In the rows, zero is written as 128.
Each run below is a few steps of one of 7 hidden systems, one row a step.
L, path 1 (11 x 26):
[[162 105 100 150 158 102 110  96 120  93 129 150 159 162 120 109 153 138
  121 119 137  99 146 136 161 113]
 [127 117 164 143 136 134 167 120 185 123 106 124  83 111 120  94 136 121
  101 132 121 151  97 136 135 123]
 [111 140 139 107 132 171 130 113  94 125 111 154 113 151 112  98 118 113
  154 138 149  83 142 150 105 142]
 [137 116 114 104 118  92 117 144 147 108 139 154 168 135 117  96 131 116
  132 126 112 116  93 146 114  72]
 [121 154 161 123 126  98 128  70 140 104 152 130  89 131 101 118 131 108
  141 119 113 142 110 139 162 144]
 [121  81 132 118 148 144 114 110 144  90 112 147 102 141 135 106 118 100
  121  98 154 120 173 144 115 112]
 [115 127 147 140 125 112 179 171 143 107 140 156 115 136 108  96 150 110
  164 152 120 106 132 149 126  98]
 [175 139 148 137 132 116 131  81 112  93 121 156 137 160 125  86 140 123
  133 122 121  92 106 139 155 131]
 [123 106 142 107 145 141 116  99 188 104 101 144  97 126  91  87 133 113
   99 142 131 133 111 142 128 105]
 [ 80 136 142 114 128 138 147 123 121 112 131 162 108 134 103  87 126  94
  169 106 151 104 114 177 106 130]
 [152 118 137 106 118  81 118 113 127  99 147 159 126 166 136  82 126 100
  143 125 106  97 125 150 123  68]]
Q, path 2, 11 rows:
[[ 99 115 179 126 143 123 117  53 135 119 140 128  76 126  54  93 107 101
  145  76 154 151  86 187 161 127]
 [ 83 110 146  92 113 119 166 140 134  97 143 157  69 146 195  79 107  88
  131  96 125 116 179 142  62  95]
 [166 146 166 132 112 100 165 151 124  85 161 154 128 152  81 114 125  79
  219 182  88  89 147 142 150  96]
 [171  96 180 147 137 110 142  90 137  37 121 181 132 143 126  67 160 125
  101  70 135 113  99 144 171 120]
 [ 91 133 161 128 146 129 172 110 202 124  94 148  23 142 120  58 162  86
  124 161 129 115 121 161 119 116]
 [127 131 172 123 118 161 185 124  84 116 128 161 123 160 101  55  78  88
  198 107 144  75 112 186  92 113]
 [142 148 170  65  88  76 133 115 143  58 159 191 123 154 132  52 140 106
  124 136  76  98  85 135 116  69]
 [122 136 175 123 145 103 137  54 187  46 134 158  70 135  80  89 129  46
  184 107 129 131 121 173 161 145]
 [109  67 196 130 126 119 165 150 134  88 123 179  53 156 145  53 131  70
  147  74 152 100 153 184 108  63]
 [136 163 178 134 116  92 232 121 129  72 164 174  87 180 108  38 136  97
  187 175  87  70 142 154 129  99]
 [199 114 213 116 122 140 153  85 160  25  94 195 121 153 109  33 122  69
  146 106 116  84  78 159 144 111]]
R, path 3 (11 x 26):
[[108 136  97 121 133 116 134  87 136 157 158  80 134 121 119 143  55 107
  158 111 120 166 132 143 103 129]
 [144  95 166 102  96 132 114 168 100  95 161 132 143 110 141 162  97 126
  126 104 112 149 162  98 122 102]
 [124 134 104 161 145  97 127 146 135 102 145 131 131 128 123 171 185 140
  139 157 124 128 175 105 171 146]
 [165 112 129 194 144 141 150 136 118 170  86 108 127 130 166 131 147 144
  108 106 147 125 110 128 145 145]
 [108 152 137 108 117 177 161 139 123 166 112 115 109 123 115 110 120 168
   98 182 119 122 118 108 101 140]
 [112 161  88  96 118 150  98 139 119 131 116 141 182 114 131 148 114 108
  160 128 138 111 104 135  89 158]
 [114 124 125 104 111  89  61 131 117 169 150 113 129 114 119 162 132 131
  117 109 119 156  94 133 141  90]
 [111 128 117 142 135 115 146  92 131 122 165  84 118 111 140 161  92 136
  122 104 121 179 167 109 134 159]
 [153  95 146 143 118 152 142 196 116 126 120 122 128 114 162 167 121 120
  136 136 125 130 180  98 119 117]
 [122 151 105 161 136 127 142 162  99 140 134 135 158 129 105 150 183 177
  129 165 130 107 130 113 159 148]
 [150 152 109 145 127 143 117 114 129 177  84 108 138 120 179 134 137 142
   93 121 128 130  77 116 120 160]]
Z, path 4 (11 x 26):
[[ 89 131 164 136 136 197 157 131 186 148  81 105  82  71  92 134 107  95
  138 123 156 169  89 147 111 181]
 [ 94 134 123  76  99 140 101 163  38 157 146 159 123 162 156 120 118 125
  153 126 140  70 161 142  75  96]
 [173 148  88 137 124  48 141 107 168 111 172 111 190 134 119 122 112 120
  150 149  71 148  92 126 145  89]
 [143 103 195 138 132 153  97  80 132  93 116 119  78 101 118 159 130 121
   96  79 145 170 131 110 181 172]
 [ 50 100  85 125 154 150 148 182 134 125 124 149 105 132 133 125 162 139
  121 145 165 111 206 135  89 117]
 [184 154 129 180 113 106 191 166 102 174 126 113 163 147 155 114 116 119
  182 146 103  98  91 140 125 114]
 [180 138 158  93 121 139  82  56 127 107 114 132 127 138 113 107 133 168
   57 144 102 129  91  93 161 133]
 [ 45 122 103 102 149 165 110 132 183 102 108 142 122  85  87 140 135  98
  139 112 169 152 126 154 102 163]
 [112 122 138 137 102  95 133 180  72 189 151 127 101 151 170 132 117  94
  183 101 131 105 139 164 100  80]
 [187 140 119 132 126  81 156  72 128 101 175 103 156 156 133 109  96 163
  102 155  71 140 145  90 155 106]
 [136 108 165 130 141 183 112 127 176  59  89 145 124  80 107 160 151 113
  109 115 151 155 132 104 157 187]]
G, path 5:
[[150  89  91 112 119 140 123 191 146 150 110 131 208 119 130 112  78 102
  154 124 130 118  97 155  67  60]
 [ 93 194 168  92  87  82 110  96 105 135 189 119  96 109 104 151 144 148
  125 133  87 161  80 110 163 147]
 [144  90  79 126 163 132  84  73 151  82 106 129 140 144 177 137 101  87
  125  82 155 125 193 131 112 145]
 [ 95  93 163 159 121 115 165 219 144 147 149 120  91  98  99 154 161 138
  134 148 126 157 149 127 145  86]
 [165 169 128 163 130 131 173  85  60 116 132 138 147 170 164 100 136 155
  138 121 125  83 134 118 143 179]
 [183  92 126 112 132 156  84 148 188 145  72 119 144 115 116 126 126 121
   88 173 115 132 101 112 123  84]
 [ 45 164 134 117 130 154 147 109 109 131 145 135 118 102  67 122 136 148
  140 108 159 141  94 154 127 180]
 [137 123  92 103 113 101  96 141 112 160 122 132 136 157 205 121 103  89
  148 110 120 102 140 141  75  84]
 [133 132 142 129 122  93 139 116 146 110 187  96 134 107  70 161 110 146
  132 156  89 177 140 102 170 114]
 [137 109 147 138 134 158 117 118 113  72  98 161 123 123 187 133 148 115
  110  65 161 118 153 117 128 179]
 [116 115 102 159 151 115 136 180 148 182 112 118 102 140 106 133 177 138
  133 193 129 112 151 137 141  87]]
N, path 6:
[[124 105 114 127 148 176 111 128 144 123 106 111 138 107 108 162 112 134
  117 137 148 144 161 110 125 153]
 [ 93 132 117 141 117 121 130 187  95 166 139 131 132 116 140 154 160 146
  137 122 141 124 124 132 122 125]
 [160 151  93 145 131  95 120  92 116 160 138  97 149 145 155 138 122 148
  114 137 104 132 119 111 141 131]
 [143 102 142 121 128 172 113 131 146 128 110 105 138  95 115 154 106 152
   85 130 130 165 125  97 131 139]
 [ 73 150 106 124 125 148 114 166 102 159 127 132 122 111 127 167 163 145
  135 142 150 122 141 123 119 160]
 [149 132  79 154 131  91 111 130 104 182 137  96 166 140 163 152 117 138
  135 119 120 132 119 129 127 113]
 [149 123 146 121 116 137 121 111 133 137 140  92 131 102 120 153 107 172
   74 137 103 175 118  86 147 132]
 [ 95 136 104 123 137 177 103 150 120 134 105 125 131 101 133 181 150 143
  116 141 154 132 162 100 121 183]
 [120 125  81 161 131 102 111 177  97 203 131 105 154 130 145 164 148 147
  140 129 137 125 120 137 128 106]
 [155 149 117 136 119 110 129  92 113 161 149  81 151 120 145 146 107 183
   78 127  98 165 101  92 145 142]
 [127 120 121 108 129 192  88 142 139 136  96 105 132  88 130 188 121 148
   89 151 138 155 152  80 120 169]]
L, path 7, 11 rows:
[[126 150  67 147 150  64  90 112 158 129 158 122 193 123  43 156 152 118
  181 152 120 137  83 160 177 115]
 [117  97 180 140 125 108 121  67 115 135 136 110  57 124 176 110 119 139
   64  29 144 176 107 136 147 131]
 [ 95 124 107 101 142 167 165 147 159 118 121 122  77 144 138 125 101  96
  153 201 120 108 236 110  74 126]
 [177 114 146 162 112 132 150 198  84  90 134 166 225 119 105 138 133 124
  187 100 135  99  93 142 144 118]
 [144 158 134 128 131  76  89  79 149 139 121 134  84 147 135 110 208 165
   61 160 100 126  84 109 185 122]
 [103 109 102 141 172 186 154  64 168 142  92  90 112 120 104 105  62 105
  131 103 168 152 141 160  93 166]
 [100 111 175  72  78 146 126 219  86 137 142 167 119 121 140 117 120 115
  143 125 123 104 126 134  75  69]
 [143 187  74 135 132  52 125  87 123  91 178 139 179 156 113 134 152 127
  173 159  90 107 127 124 164 142]
 [174  66 175 153 145 131  95  82 170 109  99 106  95 108 135 134 114 110
   79  67 139 179 113 125 170 120]
 [ 42 129 133 118 144 174 175 162 131 132 121 145  58 132 109 110 154 135
  131 170 156 109 194 134  96 143]
 [185 135 102 151 115 112 155 164  93 128 119 155 211 155 164  98 115 107
  183 111 122  74  95 153 103 105]]
N, path 8 (11 x 26):
[[200  91 185 105 111 145 108  77 110  71 129 139 153 127 144 101 102 173
   42  80 111 146 103  86 151 117]
 [ 57 140 117 105 151 179 128 154 207 113  84 146  66  98  96 139 182 107
  125 198 148 128 163 121 113 166]
 [123 128 102 181 133 114 141 158  48 185 131 132 168 152 140 129 118 106
  210  67 170  90 105 194 117 124]
 [171 139 143  84  94  67 130  87 144 132 171 111 125 150 153  83  98 161
   61 155  51 148  95  93 123  56]
 [123 130 153 116 148 202 122  88 181  45 103 130 125  80  76 169 111  99
  141 137 146 160 157 103 147 220]
 [ 69  84 120 132 129 129  93 222  78 168 111 173 103 140 145 137 185 113
  154  98 184  82 155 175 105  80]
 [150 179  86 175 135  32 202  70 129 159 184  91 141 171 148  84 114 151
  141 144  73 133 102 139 144 107]
 [219  89 205 100 112 207 108  94 150  64  83 124 136 100 134 132  71 122
   76 117 113 152 124  77 134 150]
 [ 17 135 111  98 144 167 106 197 140 122 115 179  97 109  56 139 209 127
  149 180 174  97 155 151 117 139]
 [138 152  72 186 130  44 146 114  87 183 147 117 164 165 203 111 118  92
  192  53 134 107  84 188 114 115]
 [204 103 196  88 105 121 128  64 152 116 153  87  93 137 109  98  59 153
   55 165  56 170 126  80 148  65]]
C, path 9:
[[200 129 155 122 104  75 124 142 163 101 133 153 147 139 129 101 157 122
  116 164  70 115  78 114 159  70]
 [107 140 142 127 163 159 121  37 152  79 110 136  91 127  80 110 144 129
  110 118 155 134 132 136 165 195]
 [ 90 100 132 122 131 148 146 172 140 158  93 151  87 138 153  81 122  76
  157 109 157  98 128 182  69  89]
 [141 183 136 123 103  73 172 109  83 109 198 139 150 164 102 100 115 135
  182 159  79  99 122 132 142 111]
 [189 103 153 100 129 133  92  70 172  43  98 156 133 133 165 102 116  96
   89  98 117 129 125 109 134 131]
 [ 67 119 154 134 151 125 134 140 178 114 119 154  51 123  59 113 179  87
  163 154 153 123 137 172 152 118]
 [124 147 123 160 130 115 193 109  64 122 140 153 133 178 178  68 119 121
  167  80 145  76 135 166 103 142]
 [203 133 158  96 109 102 137 109 171  97 127 141 120 160 128  76 114 108
  120 198  59 102 117 108 129  64]
 [108 134 165 109 146 165 120  69 152  33 118 174 125 115  55 107 138 104
  145 107 157 123 115 149 157 185]
 [ 83 123 125 122 131  97 124 141 142 147 100 174  66 161 177  69 166  65
  157  95 152  84 112 194  91  88]
 [158 158 145 144 127  74 207  68 112  99 191 122 120 181  97  68  85 117
  180 157  81 107 148 145 145 102]]
G, path 10, 11 rows:
[[ 73 167  75  56 123 163 129  82 118 158 111 134 124 149 177  67  94 151
   79 135 131 102 118 127  37 142]
 [114 143 101  86 101 115  92 173 148 145 161 104 176  90  90 194  73  74
  208 156 102 156 125 133 100 107]
 [108 120 147 119 110  71  78  97  63  92 192 141 129 127 150 165 147 151
  105  42 132 157 135 118 171 133]
 [144  98  87 180 167 104 148 126 193 121 105  99  90 132 197 150 154 115
  100 138 126 150 204  98 141 138]
 [150  97 180 185 135 198 189 181  82 144 113 115 123 118  82 143 120 158
  146 145 153 119 159 121 153 143]
 [151 163 107 116 112 149 132 146  90 150  97 159 178 146 161  91 166 184
   84 157 121  76  78 108 108 136]
 [133 157  94 113 135 140  80  90 168 184  99  89 151 105  88 150 100 114
  137 153 124 151  59 140 126 144]
 [ 60 109 132  77 114 145  92 113  95 140 156 118 115 108 128 140  80 133
  108  64 156 162 135 141  88 121]
 [ 97 148  80 121 116  77 136 164 125 123 175 118 136 127 183 174 132 116
  155 139 101 138 191 100 106 125]
 [194 101 149 182 131 114 117 133  94 117 142 106 153 123 132 185 129 137
  140 106 124 144 155 102 189 139]
 [134 103 130 157 150 162 137 133 135 131  87 128 108 124 155 123 177 185
   44 130 147 132 139  96 147 150]]
R, path 11, 11 rows:
[[113 136 134 126 133 129 142 116 114 124 133 131  73 154 150 120 138 120
  133 151 125 108 187 120 125 135]
 [160 108 105 153 142 132 153 149 140 120 114 136 180 135 117 107 121 127
  143 134 132 109 119 141 121 107]
 [128 152 167 110 110 129 116 114 120 119 125 150 105 126 120 110 157 140
  105 131 119 119  86 122 146 137]
 [110 126  94 119 152 133 112  88 155 133 112 121 112 139 128 117 115 101
  134 130 142 125 144 145 111 135]
 [123 105 155 124 115 122 143 153 121 126 144 135 133 119 112 111 107 118
  143 101 128 137 109 149 117  91]
 [130 148 132 114 123 103 127  98 116  96 156 141 118 149 130 121 137 128
  134 140 108 116 153 115 142 131]
 [160  95 125 151 149 128 122 124 162 108 101 131 134 129 133 122 132 106
  124 120 134 129 134 133 140 119]
 [104 126 162 136 130 139 155 135 121 126 128 143  91 129 106 103 151 139
  122 128 139 122 123 141 138 125]
 [135 145 106 124 134 123 143 108 125 124 121 140 136 154 147  95 121 116
  141 136 123  97 132 139 107 127]
 [147 117 149 110 122 128 112 121 146 116 123 139 137 124  97 108 119 118
  125 134 119 127  95 136 134 101]
 [ 99 131 134 113 135 120 119  95 135  96 137 146 103 130 119 115 138 115
  127 106 139 131 137 139 133 142]]
C, path 12:
[[ 93 144 125  97 118 100 106 158 126  98 170 160 144 123  65 138 175 150
  137 171 111 118 128 122 153 103]
 [141 136 101 163 147 113 128  79 140 117 103 124 140 128 187 128 131 108
  127  63 147 135 107 141 132 176]
 [133  95 166 125 129 129 134 143 141 172 127 106  60 142  99 111 118 127
  116 173 112 135 149 133 133  64]
 [106 154 123 121 122 164 174 131  94  72 147 152 175 118 118 125 117 151
  147 118 139 114 147 113 111 186]
 [169 124 119 118 115 100  69 151 151 152  90 146 128 136 168 132 161  87
  133 137 114 103  89 136 129  88]
 [101 130 122 147 155 110 153  64 130 122 167 106 118 135  59 111 118 161
  120 124 132 154 129 142 166 136]
 [125 117 157 106 107 170 145 151 136 123  95 137  98 115 198 114 102  99
  114 102 134 127 137 119  74 137]
 [124 145 115 123 127 102 114 154 110 128 160 141 142 145  68 149 149 120
  186 183 114  99 153 136 153 103]
 [155 116 123 150 135 113 136  91 127  92 120 141 165 129 172 103 132 141
   92  56 137 136  92 131 135 147]
 [119 129 153 116 132 133 124 124 175 161 108 111  45 130 109 122 138 108
  120 191 109 134 142 124 134 106]
 [106 124 123 135 135 167 163 130  76  96 141 148 173 129 101 119 101 134
  168  93 163 108 149 148 111 162]]
Z, path 13:
[[101 117  84 148 163 132 129 118 160 133 109 124 124 130 123 129 124  90
  163 120 157 125 149 160 113 141]
 [146 109 172 129 101 124 152 160  96 155 140 123 111 134 144 111 107 136
  123 118 113 128 118 129 117  82]
 [134 164 114 113 131 120 140  85 134  83 147 136 144 139 119 120 132 141
  126 158 105 120 141 103 139 160]
 [138  90 140 137 138 146  97 149 156 115  90 145 128 108 120 139 143  95
  135 106 154 128 116 146 136 122]
 [ 82 138 131 134 126 107 157 133 100 159 155 128  95 144 121 102 143 152
  123 128 131 122 128 147 124 108]
 [171 137 117 127 128 130 148  97 144 111 119 118 145 141 164 112  90 106
  135 133 107 121 136 115 109 138]
 [131 113 170 106 117 146 107 147 135 100 128 150 120 110  78 134 143 129
  123 144 127 130 118 122 150 114]
 [ 88 141  98 145 142 107 135 119 117 121 135 149 129 137 142 115 157 121
  145  95 154 115 128 157 125 147]
 [161 109 141 137 128 113 141 126 149 154 117 108  95 144 152 107 107 108
  124 140 106 131 131 132 122  85]
 [127 138 155 113 124 158 157 107 113  84 147 138 138 124  88 114 110 150
  125 137 122 128 137 114 134 151]
 [121 126 119 120 129 122 101 153 147 100 104 167 131 124 152 129 168  94
  141 117 141 107 123 139 121 129]]
Q, path 14 (11 x 26):
[[135  99 130 124 133 120  41 132 125 141 108 157 182 109  54 130 158 127
  129  81 165 128  24 180 163  95]
 [ 50 156 104 120 134  68 146  56 137 164 168  95  54 140 181 101 125 143
   84  83 121 172 129 140 109 133]
 [166 107 147 109 115 173 137 147 128 129 126  94 114 127 142 165  34  65
  189 160 108 130 207 109  86 117]
 [127 108 148 125 113 116 120 198  84  59 169 185 188 117  84 148 188 171
  128 125 131 110 140 108 167 109]
 [152 155  88 193 163  77 136  82 177 130  93 126 112 145 179 116 198 119
  112 121 127 123  99 134 172 167]
 [142  83 166 141 144 192 147 112 136 197  89  81  75 128  93  99  70 136
  102 140 145 144 123 145 113  99]
 [ 68 171 125  70  94 169 162 164  82 105 155 162 161 117 132 113 117 158
  132 139 126 104 133 110  68 155]
 [167 160  91 112 116  72  51 121 142 123 125 147 174 135 139 154 150  78
  174 136 106 107  83 140 145 116]
 [115  82 146 148 151  92 116  70 143 129 161  93  92 120  90 129 111 142
   93  75 137 188 128 145 171 102]
 [ 99 119 144 131 126 164 182 158 133 116 121 122  72 120 192 138 116 112
  126 130 133 135 208 102  87 155]
 [169 130 121 144 124 142 132 192  93 130 122 153 180 145  91 136 150 128
  183 185 124  71 139 129 140 105]]

Which system made each run below?
path 15, 2 rows:
[[110  72 156 150 123 154 178 188 128 149 113 125 112 109 158 106  99 116
  126  74 155 143 127 156  87  95]
 [122 184 133 108 105 109 161 135  82 121 178 143 130 158 104 118 138 152
  161 197  88  90 150 109 132 122]]
 : R
path 16, 2 rows:
[[139 112 135 164 134  58  63  91  94 161 135 117  71 151 193 158 179 126
   98  64 139 140 132 132 185 121]
 [137  84 104 180 175 157 208 107 174 131 120  73 102 132 127 116  95 158
   87 157 132 160 211 103 126 132]]
 : G
path 17, 2 rows:
[[127  59 133 159 154 105 125 109 143 106 142 118 131 119 118 123 111 124
  110  49 154 168 137 155 148 101]
 [108 144 170 131 117 137 185 138 122 127 135 129  48 138 162 110 145 140
  109 158 110 125 174 102 121 139]]
 : N
path 18 (2 x 26):
[[135  93 180 103 115 158  72 165 159 176  59 149  78 109 128 105 172 123
   67 129 142 126  54 141 126  82]
 [ 46 194  77 118 148 142 165  65 111 166 152 105 121 141  81 102  93 133
  169 145 145 122 120 167  96 179]]
 : N
path 19, 2 rows:
[[145 197 187 155  96 158 195 143  99 127  99 151 105 122 167 112 145  95
  186 123 123  92  77 137 125 203]
 [174  96  94  93 146 136  41  99 117 147 100 141 157 173  90 103 133 150
   91 175 128  83 130 130 135  62]]
 : L
path 20, 2 rows:
[[142 158 106 106 138 189 148 106 132  75 112 143 181 121 102 117 146 200
   67 190 119 112 139  67 130 187]
 [106 140  96 125 134 156  63 158 170 172  60 140 154  85 126 157 168  99
  135 113 166 129  40 156 116 158]]
 : Q
path 21 (2 x 26):
[[ 88 125  72 125 167 160 127  96 182 181  78  93  80 130 156 111 122 132
   81 155 149 140 149 130  85 142]
 [100 136 146 114  97 162 167 186  99 156 145 125 164  99  96 129  73 111
  187 115 134 132  88 157  81 120]]
 : R
path 22:
[[106 193 166 107  92 112 158 130 165 108 134 131  66 101 182 143 154 105
  126 154  84 149 119  89 124 180]
 [164  87 103 151 167 162  77 111  94 131 103 129 152 158  84 148 112 109
  167 133 168  87 180 149 148 121]]
 : N
path 23, 2 rows:
[[120 100 128 102 118 154  95 152 131 100 130 130 159  93 129 170  95 103
  142  96 143 150 147 120 107 135]
 [ 90 131 122 136 126  79 111 154 111 143 164 130  93 134 128 156 175 136
  136 135 123 131 158 128 152 108]]
 : N
path 24 (2 x 26):
[[162  95 196 126 122 137 179 133 196 103 103 132  65 126 131  73 120 106
   98 153  99 140 122 122 127  83]
 [107 156 139 112 140 184 142 110 104  77 110 180 134 146  66  93 142 112
  176 153 158  67 137 155 125 173]]
 : L
path 25:
[[113 117 182 113 116 162  47 131 125 183  72 133  58 101 129 151 165 105
  103  97 161 138  66 148 146 139]
 [ 46 138  53  99 144 116 148 107 103 172 174 104 134 153 115 104  82 152
  133 136 138 126 170 152  68 102]]
 : Z
path 26:
[[ 48 131 110 103 130 118 114 119 156 128 126 147 114 102 142 108 151 126
   96  69 157 153  81 158 101 139]
 [120 138 125 120 120  95 132 118 111 169 153 108  82 160 149 123  88  77
  184 138 109 115 163 153 103  91]]
 : L
path 27, 2 rows:
[[144 124 147 131 119 119 159 125 162 147 126 112 135 119 105  93  79  91
  160 119 113 143  69 164 107  92]
 [119 128 167  75 112 138 102  91  91  73 160 156 113 141 105 115 111 130
  124 117 124 116 158 118 131 126]]
 : R
path 28:
[[110 170 151 102  95  90 122 112  93 120 183 131 119 128 131 144 115 114
  163 114 103 135 119 127 135 137]
 [169  87 106 134 147 113  93 104 145 108 128 111 140 139 145 151 110 120
  112 125 121 142 178 108 142 107]]
 : R
path 29:
[[161 141 121 118 128 163 130  91  95 173 115 107 160 146  99  97  91 172
  102 155 121 110  87 126 119 121]
 [ 95 142 122  58 107 156  94 121 160 124 126 128 148  91 108 131  94 124
  107 133 119 153  84 121  87 130]]
 : C
path 30 (2 x 26):
[[113 200 116 112 100  89 114  87 109 128 173 109 157 106 142 169 109 118
  161 102 101 159  81 119 137 186]
 [140  66 116 110 141 121  44 107 135 125 119 113 105 129 162 171 114 107
   95  92 145 152 190 112 132 101]]
 : G
path 31, 2 rows:
[[134 134 103 127 143 141 140  91 195 138  78 116 120 120 167  90 115 106
   97 118 128 142  86 138  94 143]
 [101 133 172 102 113 150 123 129 100 156 151 118  88 128  59 131  93 109
  172 151 128 127 129 153 127 108]]
 : C
path 32 (2 x 26):
[[ 66 180 180  39  68 139 142 154 132 123 155 146  73 103 146 117 120 123
  114 159  87 140 110 100  78 127]
 [136 139  93 114 140 113  71  99 108  77 142 162 173 152 101 152 117  60
  222 114 146  87 159 160 137 142]]
 : Q
path 33:
[[ 88 127 110  72 100 104  71 160 112 151 155 124 110 121 172 169 126 124
  111 129 113 141 163 106  96  96]
 [141 114  97 174 143  93 138 137 135 109 164  97 169 108 123 190 119 127
  158 111 122 168 165 112 161 144]]
 : C
